In the rows, 128 means zero.
Each run below is a few steps of one of 7 hidden systems, one row a step.
path 1, B:
[[139  77 148 152 168 142 177 131 153 169 115 101  76 141 120  87  78 141
  110 113 157 124]
 [108 104 128 107 117 148 126  77 127 185 146  94 118 177 129  79  69 135
   89 138 156 147]
 [147 141 105  70 131 139 156 121  90 155 117 106 174 164 104  84  62 143
  118 118  97 137]
 [122 164  94 131 114 157 128 159  70 169 109 147 182 132 146 120  95 133
  103 167  91 176]
 [166 146  67 132 116 110  74 191 117 129  96 134 173 141 152 158 112 152
  107 154 108 115]
 [117 150 133 155 138  73 116 204 100 150 104 162 111 126 137 189 114 156
  111 137 135  95]
 [125 163 141 157 111  64 122 139 141 111 142 101  74 148 159 180 123 121
   65 137 131 101]
 [ 94 172 154 128 132  89 124 110 112  83 167  85  79 143 137 155 104 156
  140  70 124 116]
 [103 181 179 126  88 116 130 116 100 106 180  65 126 116 104 127 140  93
  159 123 115 153]]
path 2, G (9 x 22):
[[ 95 144 139 171 129  96 112 110 156 131 151 192 118 134 153 167 194 146
   96 128 128  92]
 [130 151 145 115 170  95 104  83 165  66 163 150  84 127 163 152 151 142
  114 103 124  89]
 [ 93 150 165  78 154 130 128  80 106  69 147 147  73  98 142 149 127 109
  157 113 140 145]
 [131 112 139  89  97 151 130 101 130  63 124  85 101  94 112 132 143  69
  175 127 147 161]
 [108  77 120 143  96 177 138 132 127 115 106 113 136  99  91 119 159 117
  206  99 155 160]
 [116  64 129 159  85 146 124 115 169 172 126 135 153 138  86 109 187 119
  147 129 167 114]
 [130  84 113 154 157 148 134  85 186 155 138 174 149 151 128  89 168 163
  117 106 130  96]
 [111 120 121  81 160 133 105  57 144 147 144 203 134 150 152 114 136 144
   90 144 138 107]
 [163 128 106  42 166 129 132  85 134  78 106 174 125 121 147 130 117 109
  107 140 113 116]]
path 3, Y, 9 rows:
[[132 150 136  92  72 118 158 104 115 136 139 129 195 137  77 116 175  85
  130 140  96 122]
 [145 168 110 169 157 150 161 132 134  98 126 179 155 100 163 127 171 132
  110 126  60 144]
 [127 135 120 137 116 122  43 157 136 119 134 169 148  99 150 166 179 118
  146 175 148 119]
 [170 122 158 107 167  65 147 167 151 112 107 156 102 115 109 160 137 118
  120 133 136  59]
 [ 88 127 153 150 137 116 135  93 139 113 136 139  38 127 173 163 124 115
   81 135 160 136]
 [119 108 130  94  92 111 106  79 153  72 149  76 105 145 104 138 142 123
  165  80 158 111]
 [101 126 175 117 126 153 215  98 107 125 130 135 121 105  84 103 149  95
  160 102 114 153]
 [146 106  94 164  99 186 133  92 173 115 131 121 156 118 148  97 183  95
  113 148 109 169]
 [135  96 107 131 157 153 101 150 141 127 108 193 174 102 111 124 173 160
  190 111 131 106]]
path 4, J, 9 rows:
[[103 160 208 131 160 126  88 118 119 146 197 128 114 100 126 105 142 117
  161 155 146 130]
 [188 134 172 124 203 128 134 145 156 103 148 102  92  90 143  93 109 103
  134 151 121 122]
 [116  89 147 137 165 167  97 135 132 125 120 125  61  90 158 122  99 117
  154 154 182 164]
 [175  62 130 118 120 132 117 159 164 150 103  74 111 127  99 104 104  98
  139 156 178 116]
 [115  66 109 149 138 170 176 125 131 178  89 119 107 149 121  91  80 151
  117 107 153 150]
 [127 103  96 118  92 144  88 110 132 193 137  99 171 180 123  88  96 145
  100 151 147 135]
 [140 140 104  88 154 133 142 140  88 162 117 133 182 160 105  92  68 174
  135 103  96 120]
 [110 180 118 112 125 125 107 149  68 176 127 160 160 139 154 134  90 134
   84 180 106 153]
 [163 176  98 123 138  86  90 198 102 103 113 112 146 132 147 166  90 158
  123 128  97 109]]
path 5, G (9 x 22):
[[112 152  98 144  73 145 192 120  98  97 113  91 149 138 113 134 133 121
  134  83  80 168]
 [102 155 107 149  53 119  86 142 109 133 149 111 192 145 107 148 172 138
  156 117 114 131]
 [147 154 153 172 140 100 127 160 154 131 157 154 173 112 107 130 200 139
  149 120  93  83]
 [109 156 154 188 162 129  95 117 153 127 170 173 103 103 183 139 175 133
  105 155 125 129]
 [143 129 154 104 184 106  65 113 157  83 160 123  72 112 161 138 115 136
  140 131 160  99]
 [111 117 183  89 173 139 163 111 109 105 126 126  59  90 120 122  95  98
  157 124 157 146]
 [129  88 121 113  88 173 140  99 134 108 115  61  97 122 121 105 107  80
  142 135 158 182]
 [121  74 104 120 102 168 131 138 121 154 106  98 166 138  78  93 117 148
  192  93 151 141]
 [126  94 131 144  96 139 158 122 144 206 120 155 185 150  84  92 165 117
  112 150 132 116]]
path 6, V, 9 rows:
[[123  83  98  93 137 125 110  86 159  74 115 137 108 142 120 144 137 162
  164  64 157  92]
 [ 90 100 174  99 125 129 174  63 142 148 137 175 109 127  92 115 167  97
  127 126 154 113]
 [144 105  79 122 129 181 150  59 165 102 122 152 158 138 149  91 160 130
  111 110  97 147]
 [ 80 106 113 104 121 164  97 110 102 139 120 195 168 115 111 130 159 153
  189 112 147 138]
 [164 114 112  87 122 121 141 125 142 138  95 196 176 121 113 132 174  89
   99 176 114 103]
 [114 121  76 143 159 141 141 131 124 100  81 208 118 121 171 167 136 168
  112 102 111 127]
 [ 91 121 113  79  85  87  85  93 125 116 120 168 120 155 126 185 151 125
  111 134 164  95]
 [132 144 128  85 129 103 208  87 126  81 107 157 120 135 110 148 144 111
  107  89  89 105]
 [ 67 134 112 159  83 159 137  71 127  95 136 153 113 123 155 155 180 118
  122 109 126 170]]
path 7, L, 9 rows:
[[ 60 166 134 169 117 164 116 132  73 149 141 164 131 106 161 143 135 137
  136 141 118 187]
 [185 155 119  96 101  70  85 153 146 110 142  96 171 145 110 142 145 108
  114 153 111  79]
 [ 94 163 165 180 184 128 164 157 100 119 139 158  92  94 146 142 126 163
  151  92 104 138]
 [138 137 140 122  90 107  61 104 159 119 164  93 111 134 153 141 149  83
   91 186 155 125]
 [133 130 140 138 168 109 150 143 130  96 139  91 106 133 108 121  99 179
  176  46 117 101]
 [101 119 180 149 111 157 132 102 131 168 157 111  99 110 130 100 140  74
  113 184 159 171]
 [192 103  79 126 140 140 110 128 176  84 125  77 154 144 128  98 121 154
  147  88 110 108]
 [ 74 111 166 150 145 167 127 143  90 202 135 158 128 113 112  99 111 145
  162 142 161 158]
 [211 105  96 107 136 119 122 134 181 131 109 116 151 142 136 105 127 101
   75 173 115 100]]
path 8, B, 9 rows:
[[101 162 135 118 113 107  87 133  96 147 172  92 170 162  98 116 106 179
  169  89 122 111]
 [153 190 172 146 129 107 156 167 106 154 160 114 171 112 108 109 141  98
  118 163  76 129]
 [159 163 113 176 178 149  74 152 145 102 158 120 127 105 194 116 122 154
  123 143  98 146]
 [138 125 163 101 154 100  49 172 119 135 144 120 111 106 121 141 107 129
  169 160 177 102]
 [164 121 171 141 151 107 181 171 136 123 110  86  64 102 121 130  96  86
  110 149 136 128]
 [100 109 119 166 124 159 112 106 136 127 144  66  70 145 163 114  80 149
  118 108 160 168]
 [126 115 142  89  94 114 118 130 110 161 144  58 152 163  69  97  87 133
  163 108 150 116]
 [140 154 142 167 132 151 195 155 104 175 133 103 163 130 113  81 109 124
  112 133  77 159]
 [145 146  88 155 136 158  55 134 136 155 155 118 175 147 173  95 113 165
  110 157 110 146]]
path 9, J (9 x 22):
[[156 145 184 151 161 115 208 127 149 145 150 120 126 116 101  89 147 101
  109 129  90 111]
 [108 136 126 162 165 173  79  85 149 111 169 135  95 115 195 109 128 149
  121 134 134 163]
 [160 105 159  70 146 117  76 142 137 119 143 108 140 106  86 109 128 110
  194 142 164  99]
 [144 101 149 130 174 153 205 138 126 149  86 160  87 101 131 109 104  98
  101 153 129 148]
 [138  89  75 146 107 155  56 118 164 128 118 103 113 146 176 130 112 136
  101 156 167 146]
 [130  80 120  84 118 119 140 148 114 150  94 116 151 147  62 118 101 151
  181  87 157  98]
 [112 135 126 139 109 137 190 110 110 191 113 148 140 156 132 109 111 110
   52 161 108 150]
 [140 152  62 128 121 135  63 118 131 103 143 104 165 163 168 125 104 180
  119 106 102 131]
 [ 95 158 157  80 121 105 129 162  58 151 124 161 163 118  81 146 119 135
  176 124 127 118]]
path 10, Q, 9 rows:
[[ 85 139 112 146  97 135 160 109  96 147 126  79  98 171 141 128  65 151
   93  95 128 162]
 [150 163 116  86  77 112 122 117 109 134 150  59 179 167 101 104 102 113
  114 134  98 131]
 [137 180 124 145 137 143 169 170  80 145 127 138 191 115 116 108 122 141
  142 121  61 153]
 [144 171 141 159 117 116  74 190 110 141 144 134 160  94 143 147 155 103
  130 193 116 137]
 [160 123 126 160 180  98  96 208 139 122 113 140 121 108 134 152 122 171
  158 114 133  84]
 [102 140 181 164 153  86 124 149 128 137 147 111  44 125 148 157 100 133
  104 133 164 112]
 [162 118 129 128 138 116 126 112 166  85 148  37  81 147 133 109  88 132
  126  93 136 118]
 [ 91 137 165 119 119 154 169 106  89 140 154  73 116 132  95  88  88 128
  168  92 129 167]
 [167 126 147 133  96 150 150 137 140 153 144  75 176 120  89  75 148  73
  134 165 109 149]]
path 11, V:
[[117 167 141 133 106 135 145 139  86 122 134  62  89 126 150 130  69  97
  103 150 120 185]
 [137 131 119 147  76 133 126 173 106 115 121  29 126 129 108 128  92 113
  158 116 132 162]
 [137 126 165 192 104 114 157 197 128 164 134  65 130 120  87 117 132 115
  151 127 131 128]
 [161 137 143 212 144 117 112 171 167 160 163  76 134 135 139  99 132 151
  112 133 114 110]
 [134 158 168 150 180 110  73 154 130 154 186  99 124 133 138  98  94 173
  145 126 132 105]
 [153 163 178  99 178 122 104 134 116 150 171  96 108 119 143  88  73 111
  112 177 128 135]
 [148 133 126 114 159 165 121 147 100 121 120  77  95 112 157 100  46 119
  128 149 131 180]
 [129  94 129 123  99 144 117 171 100 161  99  64 108 128 108 121  66 110
  147 150 174 160]
 [156  96 126 162 110 119 175 182 132 180  97  69 128 150  92 106  89 126
  111 127 135 122]]
path 12, Y:
[[137 116 111 148 191 149 121  84 178  98 144 179 118 124 168 111 158 168
  120  98 112 108]
 [105 111 154  59 134 133  68  94 120 133 143 173 129 111 119 130 142 104
  158 168 176 123]
 [186 111 119  64 160 119 182 110 147  83  89 135 106 118 125 124 110  92
  105 129 112 110]
 [ 80 107  94 135 111 172 128 105 106  94  90 156  82 107 167 165 124 122
  130 122 152 182]
 [138  86  92  94  55 109 131 128 139 113  88 111 161 150  76 153 157 110
  150 110 147 102]
 [ 95 134 128 157 127 129 220 117 111 148 102 191 132 134 118 139 154 140
   99  98  93 129]
 [109 144  94 141  78 128  76  80 153 125 157 151 167 155 157 142 186 128
   90 150 119 128]
 [140 163 143  84 164  94 124 133 117  95 140 182 164 112 104 144 161 144
  167 103  96  79]
 [130 163 161 121 135 118 136 121 121 119 134 162  97  95 162 151 147  67
   78 196 121 146]]
path 13, Q, 9 rows:
[[ 90 145 110 167 111 131 154 154  97  84 112 123 123 114 123 167 140 163
  179  57 107 145]
 [108 151 173 149  70  76 113 127 140 135 172 100 134 136  95 153 186  98
  131 135 139  96]
 [143 131 123 193 163 135 144 125 171 116 158 123 147 135 130 100 163 179
  144  70  91 103]
 [ 82 156 187 136 147 135  75  91 123 156 203 137 117 120 142 104 142 132
  141 152 149 138]
 [197 106 146  95 198 137 125 116 178 106 143 128 134 109 120  77 133 122
  149 130 120  97]
 [ 91 109 160 136 168 185 145 115 106 137 121 158  78  83 148 111 111 113
  152 146 155 183]
 [170  61 115  89 105 138 103 125 167 121  97  99 118 121 107 118 130  80
  137 165 179 122]
 [ 97  70 102 142 127 162 191 130 114 166  71 152 116 144 111 120 101 154
  127  94 147 144]
 [117 116 105 118  59 121 114  97 135 170 123 112 140 173 132 132 125  97
   58 178 148 137]]
path 14, L (9 x 22):
[[ 92 108 114  97  91 144 195  59 119 130 116 128 138 165  94 110 127 131
  122  77 120 138]
 [121 131 110  89  92 171 166  79 110 123 121 152 189 126 101  99 161  97
  138 130  95 162]
 [143 134  98  97 127 154 119 137 111 105 108 186 201  98 112 128 176 124
  175 130  95 132]
 [129 126 133 117 145 112 103 163 121 126 103 220 150  92 124 169 179 122
  151 155 135 100]
 [128 119 126 122 148  80 118 132 152  99 106 193  90 122 148 190 161 132
  103 131 145  76]
 [ 77 123 141 108 120  90 139  78 131  96 128 152  60 147 137 179 132 136
  107  93 159 102]
 [101 126 148  86  85 110 175  56 132  90 138  98  92 147 101 137 137  94
  121  93 136 127]
 [111 122 131 116  94 166 174  77 127  84 135 104 139 112  97 109 165  98
  175  87 110 163]
 [130 106 128 126  97 167 118 116 141 120 134 141 186  99  88 106 199 101
  192 130 127 140]]

Which system made each of these runs?
path 15 (2 x 22):
[[121 106  81 168 104 170  66 133 139 168 123 131 146 139 172 119 122 139
   99 174 148 163]
 [170 101 125  97 173  88 107 169 142 154 109 146 143 148 101 123 100 168
  135 120 144  58]]
 => G
path 16, 2 rows:
[[174 106 127  39 148 138 126  74 150  94 130 107 131 132 113  89 106  97
  135 133 133 119]
 [ 93  90 133 130 149 195 179 111 104 140  96 161  98  97 128 107 112 117
  153 124 145 184]]
 => V
path 17 (2 x 22):
[[119 105  84 158 150 117 129 126 151 148 113 168 140 169 141 134 124 204
  105  78 122  87]
 [ 85 146 152  89 126 112 138  77 102 186 146 171 127 166 131 119 106 127
   69 159 136 123]]
 => L
path 18 (2 x 22):
[[126 108 139 197 155 116 147 142 163 170 122 144  74 138 165 133 122 138
   61 152 145 117]
 [129 115  95 110 136 132  64  99 142 117 144  80  98 167 166 118  68 164
  110 116 157 129]]
 => Q
path 19:
[[133 151 134  83 183 131 144 162  75 128  96 202 140  91 131 139 103 132
  144 146 106 132]
 [130 123  87 118 100 127 104 137 122 116  83 149  97 125 176 178 115  97
   71 183 146 149]]
 => V
path 20 (2 x 22):
[[137 141  83 107  63 157  92 122 107 131 123  84 166 142 143 121 109  95
  107 174 120 178]
 [134 133 118 132 117 126 161 208  77 131  83 121 158 108  87 145 109 140
  181 102 109 135]]
 => V
path 21 (2 x 22):
[[136  85  69 149  76 154  65 146 144 160 108 102 161 151 137 125 125 136
  121 156 159 144]
 [134 120 124 145 145 105 166 175 113 195 107 144 164 160  91 112 100 177
  119 103 114  90]]
 => L
path 22 (2 x 22):
[[ 98 168 173 169 110 129 185 155  94 119 133 135 122  84 111 150 168  93
  150 127 100 158]
 [159 125 122 201  96 127 110 143 189 110 147  99 139 117 140 133 199 103
  116 147 118 122]]
 => Y
path 23, 2 rows:
[[157 134  80 129 141  96 118 107 170 101 120 166 146 161 158 149 151 160
   75 109  98  79]
 [ 62 160 151  99 145 106 117  85  95 110 150 188 105 130 140 164 134 159
  139  96 132 114]]
 => V
path 24:
[[127 155 127  82 129 114 142 158  79  92  84 184 126  88 130 182 132  93
  135 155 115 138]
 [144 117  95 156  83 116 140 166 139  70  81 104  94 106 143 190 151  93
  121 129 131 140]]
 => G
path 25:
[[142 102 104 120  71 102 173 101 159 130 117  90 153 177  82 122 145 125
  108  88 120  95]
 [ 74 147 110 131 108 163 168  59 106 136 146 152 156 156 131 106 140 152
  118  87  94 159]]
 => J
path 26:
[[184 156 128  95 173 149 116 165 113  81 122 123 150  78 136 111 114 108
  170 147  91 149]
 [126 104 138 151 138 146 102 182 120 126  96 139  79  77 154 160 120 100
  142 177 171 159]]
 => V
path 27:
[[102 108 107 172 131 110 100 139 150 161 125 186 150 152 131 150 166 188
  125 102 139  82]
 [109 148 147 126 158  89 102  80 154 142 169 166 103 162 163 136 133 154
   68 134 133  86]]
 => Q
path 28:
[[104 164 113 155 102  64  99 139 130 105 140 125 111 160 148 193 141 164
  100  97 123  87]
 [115 183 148 130 137  73 130 101 131  86 176 105 111 154 134 148 131 161
  119  71  98  90]]
 => Q
path 29, 2 rows:
[[110 147 180 117 194 109 150  97 137 122 167 181 118 120 116 116 152 158
  150  87 115  86]
 [131 142 163  93 133 142 101  68 145 116 170 131 107 110 155 107 146  70
  101 187 140 150]]
 => Y
path 30, 2 rows:
[[159 134  77 127  80 139 129 160 123 115  86 150 193 115 123 151 172  95
  119 159  94 142]
 [104 150 103 160 123 107 113 176 103 130 108 193 165 122 129 179 165 170
  145 109 107 105]]
 => L
path 31:
[[156 165 161 155 143 139 170 170 111 113 149  73 146  98 104  95 123 116
  169 109  82 150]
 [132 134 134 193 134 173  71 151 143 150 169  96 145 107 158  92 140 131
  148 161 130 168]]
 => B
path 32:
[[ 94 114 154 150 115 113  78 155 120 148 159  90 126 134  95 130 125 166
  196  92 170 110]
 [176 141 185 128 153 102 160 131 159 165 161 109 140 127 102  81 137  92
   98 167 111  98]]
 => V
path 33:
[[ 94 152 156 167 155  95 118 100 150  96 169 128  61 136 165 158 137 160
  111  89 135 104]
 [129 143 157  99 142 113 112  67 156  71 182  77  94 137 128 112 128 128
  149  88 134 113]]
 => Q
path 34 (2 x 22):
[[150 155 135 151 183 118  87 203 108 114 125 119  96  94 165 147  83 148
  144 145 129 134]
 [144 129 167 124 146  84 117 184 118 114 121  75  63 112 120 156  80 116
  143 133 162 110]]
 => Q
path 35:
[[105 166 113 130 145 127  86 111 119 128 138 210 139 122 184 157 156 139
   87 166 110 130]
 [140 155  96  48 134 100  91 117 104  62 110 158 131 126 143 174 115 130
  132 125 118 109]]
 => V
path 36:
[[140 150 130  89 126 119 165  72 128 136 136 117 109 160 149 109  93  96
   42 158 108 138]
 [107 153  83  78 136 155 115 103  76  94 119 129 140 140 154 127  71 164
  144  94 104 163]]
 => B
path 37:
[[ 72 177 159  94  87 106 130  94  82 148 160 164 164 139 101 144 160 114
  130 134 115 127]
 [172 175 103 126 130 129 151 122 141  58 130 135 162 108 144 136 170 107
  120 120  56 132]]
 => B
path 38 (2 x 22):
[[101 152 138 162 103  97 182 171  91 106  97 110  74 120 130 188 110 119
  114 106 122 144]
 [103 147 128 169  68  96 128 135 126 105 150  43 102 155 121 158 124 134
  128  86 130 130]]
 => G
